In the rows, zero is written as 128.
Families of rows that turns and mirrors carry onto each other, the same ones carrying the whole set onto itself: the rest of each named row's family, in list order
4 families of 5 rows
rok: [ 92 161 165 140 126 130 165 111 114 137 130 145 127 122  86 118 119 100
 102 133 114 140  96 128 129 120]
pife: [102 125 171 112 107 133 162 105 122 164 150 138 142 130 112 146 121 113
 151 161 130 101 125 119 109  96]
tota: [107 157 151 157 137 123 173 123 113 143 140 135 134 125  95 122 107 106
  99 118 111 144  98 142 126 124]
Lunul: [110 117 165 111 126 173 136 139 105 175 143 125 124 149 104 120  91 116
 109 150 143 134 100 141 115 135]
Mepel: [105 126 169 114  96 133 162 110 117 155 147 139 153 135 121 141 107 113
 160 148 121 101 126 133 106  99]
Bufil: [ 97 133 173 104 112 122 158 118 124 152 148 143 150 131 129 148 118 117
 149 164 121 104 121 133 114  99]
teb: [112 148 178 133 156 163 167 120 111 132 145 112 179 143 125 145  94  99
 123 121 123 103 106 124 128 134]
Sav: [101 107 167 140 133 139 172 135 104 169 172 113 149 121 101 127 123 125
  84 141 123 101 123 103 131 104]
kose: [111 104 169 137 137 157 171 132 114 153 167 113 157 119 111 126 125 133
  88 141 112  97 126 115 135  96]
Viteg: [119 151 163 139 144 150 165 103 105 133 157 108 173 151 134 148 101 117
 111 120 117  92 103 123 125 124]
Refeg: [ 95 161 162 138 131 141 172 118  96 142 130 137 119 131  91 103 115  93
 105 135 108 128  95 135 128 121]
rated: [107 124 160 110  96 124 150 118 117 147 148 137 144 127 118 144 112 121
 142 154 128 113 113 150 100  92]
sule: [109 110 156 143 135 148 165 127 112 167 161 128 152 117 105 126 130 143
  86 135 124 105 129 114 137  99]
vefa: [103 116 168 110 124 175 134 143 116 168 141 127 131 133 116 122  93 106
 128 154 135 142 100 145 119 134]
bome: [112 137 150 111 129 173 134 128 109 171 135 125 121 143 109 130  89 107
 112 144 127 128  97 138  95 140]
fude: [111 146 179 128 160 146 177 108 118 141 143 118 168 150 127 148  94  97
 112 116 125 108 109 123 143 134]
Mazi: [ 98 117 170 113 135 183 137 136 114 166 149 118 115 134 112 124  84 109
 114 155 128 130 101 139 107 127]
teti: [109 102 147 136 132 139 158 133 112 170 169 124 148 128 112 136 110 133
  92 132 127 104 141 103 119 100]
pibun: [122 140 180 137 154 157 170 101 113 145 146 108 167 158 125 147  84 105
 111 124 120 102 109 131 130 133]
duvas: [ 99 162 154 140 124 130 173 120 107 141 124 146 122 124  96 114 119 101
 109 125 104 127 106 147 131 123]

Which other rows belong to the same family as rated? tota, Viteg, bome, teti
Which other rows belong to the same family as Lunul? Mepel, sule, pibun, duvas

Families of rows that turns and mirrors carry onto each other, the same ones carrying the whole set onto itself: the rest of each named row's family, in list order
12 families of 3 rows
Zuru: [125 154 121 111 130 129 131 140 145 140 150]
zat: [136 126 112 124 135 100 149 130 110 110 108]
Tapep: [129 126 140 129 118 133 141  99 105 149 133]
Tavun: [109 121 140 137 132 124 157 106 101 118 130]
navu: [131 142 130 124 132 128 162 115 117 153 146]
domaz: [124 131 138 126 138 123 126 133 112 168 126]
Kosu: [102 130 133 139 104 137 119 141 142 120 128]
pas: [130 111 114 133 140 103 146 131 104 104 130]
Por: [112 112 116 140 143 136 136 126 101 130 147]
Loni: [121 140 128 113 116 135 101 132 141 133 140]
Nivof: [114 101 139 137 125 132 138 110 115 152 138]
gito: [109 129 121 125 114 130 114 148 154 123 131]
Mava: [114 139 105 119 137 131 111 150 132 121 127]
kage: [137 104 134 123 120  89 142 124 129 115 118]
meze: [122 123 135 137 101 105 143 132 132 102 110]
fufor: [141 128 137 121 135  94 139 134 111 148 111]
voben: [125 126 112 116 124  92 163 117 121 118 120]
lebe: [117 132 130 121 128 101 136 132 131  87 122]
Puso: [134 116 128 130 112  96 155 127 129 110 109]
zedap: [137 121 145 146 129 132 152 108 130 147 139]
Duz: [101 127 115 126 129 136 151 111 116 153 142]
Difam: [130 138 131 115 135 106 112 151 131 147 120]
suk: [109 141 126 109 128 123 110 140 152 123 136]
tera: [108 118 142 151 106 134 150 116 115 132 122]
guded: [ 93 135 131 128 132 143 118 131 129 117 145]
mopu: [147 131 132 113 113  94 134 119 126 111 117]
fekik: [152 126 138 131 124 100 145 126 148 114 125]
paz: [105 139 104 109 125 117 124 141 148 123 138]
dapon: [129 134 136 133 127 135 118 135 160 134 145]
bivir: [114 125 117 137 140 142 142 119  99 146 128]
pabe: [109 125 139 128 132 137 146 104 113 153 138]
ronos: [146 146 124 110 128  98 156 131 133 123 133]
zatev: [109 114 134 144 118 142 150 114 116 150 130]
Sipok: [115 121 109 127 140 122 115 149 126 108 144]
tep: [113 116 127 120 122 122 104 142 151 128 139]
Kur: [135 128 134 114 126  88 153 116 125 112 114]

Which other rows belong to the same family as Por? pas, Sipok
Which other rows belong to the same family as zatev? gito, Puso
Which other rows belong to the same family as fekik? zedap, dapon
Which other rows belong to the same family as Loni? Tapep, mopu
Which other rows belong to the same family as suk? pabe, Kur
Which other rows belong to the same family as Kosu? meze, tera
Which other rows belong to the same family as guded? Tavun, lebe

Families of rows that turns and mirrors carry onto each other, the same ones carrying the whole set onto itself: the rest of each named row's family, in list order
4 families of 4 rows
mazo: [100 145 134 115 116 134 125 146 136 137 137 113 140 137 124 138 146 149
 124]
fureb: [124 146 136 148 126 115 149 109 141 139 132 108 125 144 141 149 113 131
 134]
Dig: [128 138 144 130 134 143 118 143 125 108 137 164 131  87 117 132 114 106
 128]
diga: [121 149 146 134 117 120 143 114 137 151 139  96 118 132 136 138 114 130
 131]
zemu: [144 116 102 122 131 122 124 137 111 106 109 118 114  98 111 114 119 135
 132]
moda: [123 126 138 135 139 118 125 146 123 109 124 156 127  86 117 120 114  98
 134]
lagal: [139 127 111 106 137 123 112 133 118 106 121 126 115  87 113 116 116 125
 117]
Farak: [ 93 142 147 119 110 129 123 139 133 133 131 107 136 135 141 157 134 142
 127]
Pavo: [123 119 124 144 146 126 125 142 119  98 126 152 130  94 116 138 121  98
 137]
Lol: [153 145 117 110 130 137 114 133 114 115 132 137 113  92 113 115 109 135
 122]
kotek: [101 142 133 133 116 129 119 139 125 128 121 105 133 145 131 166 136 148
 127]
suses: [130 143 147 146 120 119 144 106 138 137 120 108 120 136 142 143 100 136
 141]
kapi: [150 129  98 120 139 120 120 132 109 100 117 128 113  97 117 120 117 129
 130]
Kodu: [117 110 132 144 137 126 137 138 132  96 120 147 138  94 120 130 121 100
 138]
Nuz: [121 152 141 134 122 123 155 122 147 150 144 118 130 137 133 119 124 131
 132]
Sul: [102 133 140 131 116 141 114 135 128 122 115 104 133 135 126 169 129 149
 126]

Which other rows belong to the same family as fureb? Pavo, kotek, kapi
Which other rows belong to the same family as diga? moda, lagal, Farak

